a =
[[131 127 130 129 128 129 128 134 129 131]
 [131 130 130 127 128 128 128 133 128 129]
 [133 128 131 128 129 129 127 137 128 135]
 [133 128 134 128 129 129 128 140 128 136]
 [135 128 133 129 128 129 128 144 129 141]
 [131 128 131 129 129 129 128 131 127 129]
 [131 129 130 128 128 128 130 134 128 130]
 [130 128 131 127 128 128 128 133 129 129]
 [130 129 129 128 128 130 128 131 127 132]
 [131 129 131 127 127 129 128 134 128 136]
 [130 128 133 128 129 129 128 139 128 149]
 [132 129 133 127 128 129 128 136 128 130]
 [130 128 130 129 128 129 128 134 128 137]
 [129 128 128 128 128 128 127 132 128 131]]
Indices start at 1.
The entry in the bottom-right corner is 131
The top-right entry?
Answer: 131
The entry in the bottom-left corner: 129
The top-left entry?
Answer: 131
The entry directly above the largest entry is 136
The entry in row 3 and column 2: 128
The entry at row 2, column 1 is 131
The entry in row 1 and column 2 is 127
The entry in row 3 and column 1?
Answer: 133
The entry at row 2, column 3 is 130
The entry directly below the largest entry -> 130
The entry in row 1 and column 3?
Answer: 130
The entry just left of the largest entry: 128
The entry just right of 144?
Answer: 129
The entry at row 3, column 3: 131
